In the data rows, zero lies at 4.5, halfway between 4 and 5.
How far apart are the two rows of each pair, measured in a hidden way? 0 means very close, and 40 very far. Two or three weighted sums of its numbers give each row a place; it is the straight-line distance between the places.
[3 5 7 3 4 5 7 5 3 4]
[3 4 5 3 3 7 6 4 3 3] 15
[6 4 3 7 6 3 3 5 6 5]
[4 5 9 3 5 6 7 4 3 3] 30
[8 6 3 5 6 3 3 3 7 7]
[3 2 5 3 2 7 5 4 3 3] 10
[3 3 4 4 2 7 4 5 3 3]
[6 4 3 7 5 3 3 5 7 5] 10
[6 7 5 4 6 3 6 3 4 6]
[7 7 4 4 5 3 6 2 6 7] 11
[4 6 5 3 6 4 6 4 3 5]
[3 5 5 3 3 7 6 4 3 3] 7
[6 7 4 3 7 3 4 3 6 6]
[3 3 5 3 3 7 5 4 3 3] 11
[3 2 4 4 1 7 4 5 3 3]
[3 6 5 3 3 6 8 4 3 4] 20
[3 6 5 3 5 4 7 4 3 5]
[3 5 9 3 4 7 7 4 3 4] 15
[3 4 9 3 4 7 7 4 3 3]
[7 7 4 3 7 3 5 3 5 7] 9
[4 2 3 8 5 3 3 7 4 3]
[3 3 5 3 2 7 5 4 3 3] 23
[3 2 3 6 3 5 3 5 5 3]
[7 7 3 4 5 3 5 2 7 7] 20
[3 6 5 3 5 4 6 4 3 4]
[3 2 4 3 1 7 4 5 3 3] 9
[3 2 4 4 2 7 4 5 3 3]
[3 2 3 5 3 5 4 5 3 3] 14
[3 2 4 4 2 6 3 5 3 3]
[8 7 3 5 5 3 4 2 7 7] 7
[3 2 4 3 1 7 4 5 3 3]
[4 3 3 8 5 3 3 6 6 3] 16
[3 2 5 3 2 7 4 4 3 3]
[7 7 4 4 7 3 3 3 7 7] 19
[3 6 6 3 5 5 7 4 3 4]
[3 4 9 3 4 7 6 5 3 3] 10
[3 2 4 4 1 7 4 5 3 3]
[7 6 4 4 7 3 3 3 7 7] 4
[3 5 9 3 5 6 7 4 3 4]
[5 7 5 3 6 3 6 3 3 6] 15
[6 3 3 8 6 3 3 5 6 4]
[7 7 5 4 7 3 5 3 5 7] 26
[4 2 4 6 4 4 3 5 4 3]
[3 2 4 3 1 7 3 5 3 3] 20
[6 6 4 3 5 3 6 3 4 5]
[5 7 4 3 3 5 9 3 3 4] 13
[3 4 5 3 3 7 6 4 3 3]
[6 6 4 4 6 3 3 3 7 7] 2
[3 5 6 3 3 7 7 4 3 3]
[6 7 4 4 5 3 7 3 5 5] 19
[8 6 3 5 7 3 3 3 7 7]
[4 2 4 7 5 4 3 8 4 3] 18
[7 7 3 4 5 3 5 2 7 7]
[5 2 4 8 5 3 3 9 5 3] 30
[6 6 5 3 6 3 6 3 4 6]
[7 7 3 5 4 3 5 2 7 7] 4
[5 6 5 3 6 4 7 3 3 5]
[7 6 4 3 7 3 5 3 4 8] 8
[5 5 3 6 6 3 3 4 7 3]
[4 6 9 3 5 6 7 4 3 4] 29
[4 3 3 7 4 3 3 9 5 3]
[3 2 3 7 4 4 3 9 4 3] 11
[5 6 5 3 7 3 6 3 4 5]
[3 2 4 3 2 7 4 4 3 3] 10
[5 3 4 7 5 3 3 9 5 3]
[3 6 5 3 5 5 7 4 3 4] 17
[3 3 3 6 5 3 3 7 6 3]
[6 5 3 6 6 3 3 5 7 4] 3
[3 3 4 3 2 7 4 4 3 3]
[4 3 3 6 4 3 3 9 5 3] 26
[6 7 4 3 6 3 5 3 5 5]
[4 3 4 6 5 3 3 7 5 3] 16
[4 2 4 7 5 3 3 9 5 3]
[3 4 5 3 3 8 7 4 3 3] 11
[3 2 4 4 2 6 3 7 4 3]
[7 7 4 4 6 3 5 2 6 6] 25
[6 6 4 3 6 3 6 3 4 5]
[4 4 4 6 5 3 3 5 6 4] 19
[3 4 8 3 3 7 6 5 3 3]
[5 4 3 8 6 3 3 5 6 4] 37
[5 5 4 4 6 3 3 4 7 5]
[3 3 9 3 3 7 6 4 3 3] 3
[4 3 3 7 5 3 3 5 6 3]
[3 4 5 3 3 7 5 4 3 3] 21
[3 3 4 3 2 7 4 4 3 3]
[6 5 3 5 6 3 3 4 7 6] 1
[3 3 3 6 3 5 3 5 5 3]
[3 5 5 3 5 6 6 4 3 3] 12
[4 3 3 7 5 3 3 5 5 3]
[4 6 5 3 6 4 6 4 3 5] 25
[4 3 3 7 5 3 3 9 5 3]
[4 6 9 3 4 6 8 4 3 3] 27
[3 3 5 3 2 7 5 5 3 3]
[8 7 3 5 3 3 5 2 7 8] 14
[7 6 4 5 6 3 3 3 7 7]
[4 6 9 3 5 6 8 4 3 4] 23
[7 6 4 4 7 3 6 3 4 7]
[3 3 4 5 3 5 3 6 5 3] 22
[7 7 4 4 7 3 3 3 6 7]
[5 3 4 7 6 3 3 5 6 3] 22
[3 5 8 3 4 6 7 4 3 4]
[4 7 5 4 5 4 7 3 3 4] 12
[3 3 5 3 2 7 5 4 3 3]
[3 4 5 3 3 7 5 4 3 3] 10
[3 2 4 3 1 7 3 5 3 3]
[3 5 6 3 4 5 7 4 3 4] 10
[5 5 4 5 6 3 3 4 7 5]
[3 5 7 3 4 6 7 4 3 4] 12
[4 6 5 3 6 4 6 4 3 5]
[3 2 3 7 3 5 3 6 3 3] 27
[4 3 3 6 5 3 3 7 6 3]
[3 5 5 3 5 5 6 5 3 3] 8
[3 2 4 5 3 6 3 5 3 3]
[4 6 7 3 5 6 8 3 3 3] 26
[3 3 5 4 3 7 5 4 3 3]
[7 6 4 5 7 3 3 3 7 7] 3
[3 2 4 4 2 6 3 6 4 3]
[3 4 9 3 4 7 6 4 3 3] 9
[3 6 5 3 4 6 7 4 3 3]
[7 7 4 4 7 3 3 3 7 7] 7
[7 6 4 4 7 3 3 4 7 7]
[3 2 4 3 1 7 3 5 3 3] 9
[4 3 3 8 5 3 3 5 6 3]
[8 6 4 4 7 3 3 2 6 8] 9
[7 6 3 5 6 3 3 4 8 6]
[6 6 5 4 7 3 5 3 4 7] 15
[6 7 5 3 7 3 6 3 4 8]
[3 2 4 4 1 7 3 6 3 3] 9
[3 2 5 3 2 7 4 5 3 3]
[3 2 5 3 2 8 5 4 3 3] 7
[5 6 5 3 6 3 6 4 3 5]
[3 3 5 3 2 7 6 4 3 3] 5
[5 4 3 8 5 3 3 5 6 3]
[4 2 4 6 4 3 3 9 5 3] 27
[6 8 4 4 4 3 7 2 6 6]
[3 4 9 3 4 6 6 4 3 3] 11
